Each path below is one point turned by a fixed rotation once a step. After each direction that follows a path, write how fast that rotation turns it, in degrees per step (0 if it stays still).
Each turn is a multiple of 5 degrees from 10 to 175, or 0.
Each row of a path follows its step; steps can be skipped.

step 1: [ -6 -10  17  -3   0   9   0   1  -1   9  10  -6   1  -5 -16   1   9  22
  -4   0  28 -15   4  11  -7   1  14   9  -4  -7 -13  16  -2  -6  18]
step 2: [  2  11   5  13  16   9  -3  -4   4  11   1 -11 -21   3 -11   3  11   6
  -5 -25  13  14  -1   6 -14  -9  22   8  -6   8 -12   6   8   7  -3]
step 3: [-26   5   4   1   6   4   5   4  -3  -5   6  16  -1  -7  -4   3   2   0
  -8 -11  10  12  -3  18 -26  15  24   6  -7  10  15   5   3  -1   6]
step 4: [-16  13  17   0  -1  -1   2 -15   4  -5  18 -11 -16 -14   4 -13   4  -7
   5  -5   9   9  17   3  -4   3  10  -3 -10  10  11   6   7 -25  -9]
step 5: [-19  10  -1   3  -2   2  -2 -17  13   4  14 -14  12 -10 -12  10   8   4
  14   5  20  -2   9   6  -2  27  10   4   6  -8  -8  13  -7  -7   3]
step 7: [ -7 -15  16   0   2 -10  21  14   4 -17  13   5   7  -3 -13  12  15   0
   2 -12   6  -4 -11  12 -18  11  15  -8   3  -1  -5  11   6 -11   5]
step 8: [  2   7  19   7  -1  -7   0   2   1  -3  11 -15  -8   3   5   0  14   2
  13 -12  16   2   3   3 -17 -19   0   2   9  20  -5  12  10 -24  10]
step 9: [ -8  18  -2   4   3  -6  -6   6  -7  18  10  -1  12  -4  -3  10   6  -2
  14  -7  24  -3 -11  21  -9   3  15  17   1   5  -6   5 -14 -12   7]
step 11: [-26 -10 -14  -8   1 -10  14  -2  10  -5  16   4   3  -3   1  -5  24   2
   7  -6   4   9  -5   1  -8   5  22   8   2 -13   3  18   0 -14  -9]
step 12: [-17   9   7   5 -12   6  -3 -18  -2   1  10 -12   0 -10  -9  -8  18   6
   7 -15  -1  -8  -5 -25 -18  -7  -3   9   2   5   3  20   8 -16   2]
Speeds:
[ 7 -2  3  0  5  0  1  7  1 -1  0 -2 -5  3  1  7 -2  2  0  1  0 -7  0  5
 -6 -7  1  4 -2  3 -1  1 -1  1  5]  55
[-5 -6 -1 -4  6 -7 -2  0  1 -5  1  2  0  3 -4 -3 -6 -6 -4 -7 -1 -2 -1  5
 -1  1 -2 -2  0  0  4 -3  3  2 -3]  100
[-2 -4 -2 -4  2  4 -1  0 -6  7 -2  4 -3  3 -1 -7 -1  4 -3  0  1  1 -6 -1
 -2 -6  1  7  4 -4 -2  4 -1 -5 -3]  35

step 0: [ -5  -6  -3   3  -7 -13  26 -11  11 -19  11   3  -5 -10   0   9  -3   1
 -11 -17   4   9   5  14   1  20   0  -7   2  -1  -5  -4  -4 -17 -10]
step 3: [  3  -7  -1   8   3  -7  14   0   3 -29  11   4 -14  -6  -7 -11  14   2
  -9  -1   0  13  13  -1   0  10   7   0  16   2   3 -13 -13  -9 -17]
step 4: [ -1   4  -5   0   9 -22  14   0   1 -28  15   5  -1 -10  -3  -6  -1  -3
   3  -9 -11  -7 -12  15  -1   9  10 -11   7  -6  -1   6 -18  -4 -14]
step 5: [ -1   7   1   3   1   0  18   0  -5 -22  14   2 -10 -14  -2   2  -9   1
  -5   6 -18   6   8   1  -8  15  -8  -6  21  15   2  -3 -22  -2  -5]
step 6: [ -5   7  -2  10  -9 -12  10   0  -2 -21  23   9   3  -7 -20 -15   8  -7
 -16  -2 -10  16  -4  10   2   7   7 -13   4   6   1   1  -9   1   0]
step 7: [ -6   3  -4  11   5 -20  14 -14   4  -6   7   4  -5 -11  -1   4  -1   4
 -19   8 -24   3   0   9   1   5  10  -5  23  -3   4  -7 -16  -4 -17]
step 8: [ -3  20   0  13  -6 -17  23   5   2 -10  19   4  -1  -8  -4   6  13   8
   6 -10 -17  10  -2   4  -4  14   0  -8   3  16   6  -1  -6   2 -14]
step 9: [ -4   0  -5  11   1  -8   6  -8  -5 -14  19 -12  -6   4  -7 -10   1   4
 -20  -2 -29   2 -10 -10   4  17   5  -1   5  13   5  -1 -10  -8 -11]
step 10: [ -6   5   3   3  -7 -20  24 -13  -8 -19  13  11  -4   3  -8  13   8  -5
  -6  -4 -19   9  -3   5   7   3   1  10   6   5 -13  -6  -3  -8 -13]
step 11: [  1   9 -10  -4   2  -7   5   3  -7  -5  22   7  -3   2  -9   4  10  17
 -10   2 -15   9  -7   8  -2  24   4   6   3   0   0 -10 -17 -12 -23]
Speeds:
[-1 10 -3  1  3  0 -1  4 -5 -1 -5  2  0 -5  2  9 -2  3  5  4 -3 -1 -2  3
  0 -1 -1  7  1 -2 -2  3 -3  3 -1]  120
[ 2  1 -1 -1 -4 -1 -1  4  0 -3  1  7 -3 -2  0 -2 13  5  2  0  4  2  4  1
 -4  1 -1  3 -2  6  1 -2  2  2  5]  145
[-2  2 -4 11 -1 -3 -2 -2 -1  6 -3  0  1 -5  0  0 -1  0  2  3  3  3  1  0
 -3  0  5 -5  0 -1  7 -8  5  1 -2]  65
[ 1 -2 -1  2 -3  0 -1  4 -3 -2  3 -7  0 -5 -5 -3 -7  1  6  2 -5 -4 -2 -3
 -1  0 -7  1 -2  8  3 -1  3  0  5]  100

step 0: [ -4  -1   5  18 -17  13   2  -8  15   6  -4  21 -13  -4  13   2  19 -12
   1   4  13   2  -1   6   9 -10  13  20   4   5  -1  -1  15 -17   0]
step 1: [  8  -2 -12 -14  12   9  17  15   9 -10 -12  -2  13  18   0  -3   2  -3
  19  11   2   3  -8  11   0  -7   7  10  -3  18  12 -25  -1  -6   5]
step 2: [ 13 -10 -13 -15   8 -12   2  13 -11 -10  14   3   8  10  11  20  -8  -1
  -4   7  18  -8   2 -10 -18  -8  -6   2  15  -3 -12   9  14   3 -11]
step 3: [ 12   5   1   0   9 -14  -2  -1   3  15  13   2  -5 -26   5  12  19   5
  -2   2   8  11 -15  11   7 -13  14   3  10 -21   8   3  -5  19   7]
step 4: [-12   4  -4  -7   2   3  -7  10  -6  -1 -11 -22  16  -9   5  -7 -10  19
   3  -6   3   9   3   6   0  18  12  19  -3  -3 -12 -10 -24  15  11]
step 5: [ 24   4  -2  21  -9   6  -6  -3 -15  -4  12  -3 -13   3  22 -10   2   6
  -8 -10  -2  -9  23 -15  -2  10 -14  13   0   0 -13   2  -5  -2   1]
step 6: [  3  11 -13  -1   4   1   8  12  -5  17   7  13 -21  -1  -7 -14  10  -1
  -9   7 -19  -5  -5   8  29   4  -5 -12 -15   0   0 -16   7   2  13]
step 7: [-33   9 -12 -19  -1  -7   7 -12  -5  -8  -3   6  14   6 -18  -5  -8  -1
  -3  17  -6 -11  13 -16   0  -6 -12   8  -6  -8  -9  -7  -5   2  -1]
step 11: [ 20  -2 -17  14   1   4   5  21   3   1  -1  23 -10  17  -2   4 -10   6
  -2  -5   2  23 -13 -10 -10   2  -1  -3   6   8  22   1  -1   1  -9]
step 12: [ -3 -18 -13  -7 -15 -12   9   9  -8  -5 -14  25   1 -12  -6   1   9   7
  -7  10   7 -16  -7  12  -7   8  26   4   7 -12  -6   0  11   0  -6]
Speeds:
[ 4  1 -1 -6  0  1  8  2  3 -2  4  8 -4  0 -3 -3 -1 -4  1 -1 -4  2  2  1
  1  5 -2  4  5  5 -3  1 -5 -6  1]  70
[-3 -3 -2  0  3  5  0 -5  4  0  4  4 -4 -5  3 -7  3  2 -2  0  2  0 -4  2
  1  4  3 -2  4 -2  5 -1  9  3  5]  125
[-5 -5  1  4  5 -1  4 -2 -1  2  2  6  4 -4  2  3  2 -5  0 -3 -4 -1 -3  5
  6 -2  5  2 -8 -2 -3 -2 -3  0 -2]  120
[-3  4  4 -2 -3  1  4 -4  9  0  2  2  2  7  3 -1 -4 -1  2  2  6  0 -3 -1
  4 -6  2 -3 -1  5  0  1  4 -3 -5]  40
[-8 -4 -2  8  1  0  0  0  2  2 -1  0  1  4 -6  1  4 -6 -1 -1 -1  3  1 -3
 -4 -2  1 -5  6  3 -1 -3  1 -6  5]  35
[ 2 -1 -5  3 -4 -1 -5 -4  6  3  2 -5  2 -7  1  3 -6 -3  5 -3  0  3  6  1
  5  3  3  0 -1  4  0  3  0  0  3]  70

step 1: [ -1  -7  17  10   2 -16  -6  -7  -6  12  -6 -15 -10   5   1 -13   2   8
   9  14  13  12 -10  -6   6  12 -16  -2   5 -12  19 -10 -14  -6   2]
step 3: [ -4   3  26   9  -7  12  -4  12 -26  10   0   5   0   9  14  12  -8   5
 -16   0   0   3 -22   7   9   6  -1  -3   3   0  12   1   1 -13 -10]
step 4: [-10 -17  10  -4 -15 -18   6  10 -16   3   6  12   2 -15   0  -2   0  -8
   2 -10 -12  -4   8  -6   5  -6 -21  -4  -9  -4  12   5  13 -17  12]
step 5: [  3   4   6   2  -9  13 -16  -2  13   5  -7  14  -1   1  -8   4   0 -10
 -21  -8  -7  -9 -16  -2  11   0   4   3   6 -10   1   8   7 -24  24]
step 6: [  2 -10  -7  -8  -3  -7   2   3   0   5  -1  -1 -11  18  -8   9   5 -12
  -1   5 -21  23 -17   0   6  17 -21 -12 -10 -12   2   2   7   3  11]
step 8: [ 10  30   7  15   0 -13 -12  -9   3  -6   8  -3 -10  14   9  12   6  -4
 -10   0 -10   9   7  12  10  10 -16 -10  10   1   1   7  -3  -5  -9]
step 9: [-14  -5   4  18  -7   2   4  25  -8  -2  -2  -6  10  14   2   7 -11  -8
   6   8  -2   8   0  10  -6 -17 -19  -9  10   2   2  -5   5 -18 -17]
step 10: [ -1  13   5  17 -16  -4  -8   9  -3  -3  -6   3 -10  -3   9   0   5   9
  -1  -5   5   0  21  -1   3 -14 -10   4   3  -5  29   9   6  -9  22]
step 11: [  2  -9 -10  -3 -21   0  -9  18   5  -1 -22  -2  -8  13   0   3  -5 -17
 -11 -19 -20   6   6  10   7  -2   4  14  11  -8  -1  -2   0 -10  -3]
step 12: [  6 -13  13 -11 -13  17   0  15   4   2 -13 -12 -12  14  -5   1   3   4
   5  17   8   0  -2  -6  -4  17 -15   5  -5 -19  19   4   0  -4  10]
Speeds:
[ -7   4   1  -7  -6   5   0   2  -4   2  -1   3   2  -3   0   0   0   2
  -2 -10   2   3   1   0  -2  -5  -4   4   1  -5   0   3   1   2  -1]  55
[-4 -3 -3  9 -1 -4 -3  1  2 -3 -2  1 -7 -1  1 -1 -3  8 -1 -2  4  4  2 -2
  0 -2  0 -2  7  0  2 -1 -2  2 -8]  45
[ 3 -8  1  3 -4 -3  0  2  7 -1 -4  0  5  4  2  0  5 -1 -3 -8  2  0 -3 -6
 -6  0  2 -3 -2  1  0  4 -1  3  5]  60
[-3 -2  3  1  2  6  8  6 -2 -1  0  2 -7  2  1  0  2  1  0  3  4  8 -3  2
 -1 -4  0 -3 -8  5  1 -2  1  2  2]  120
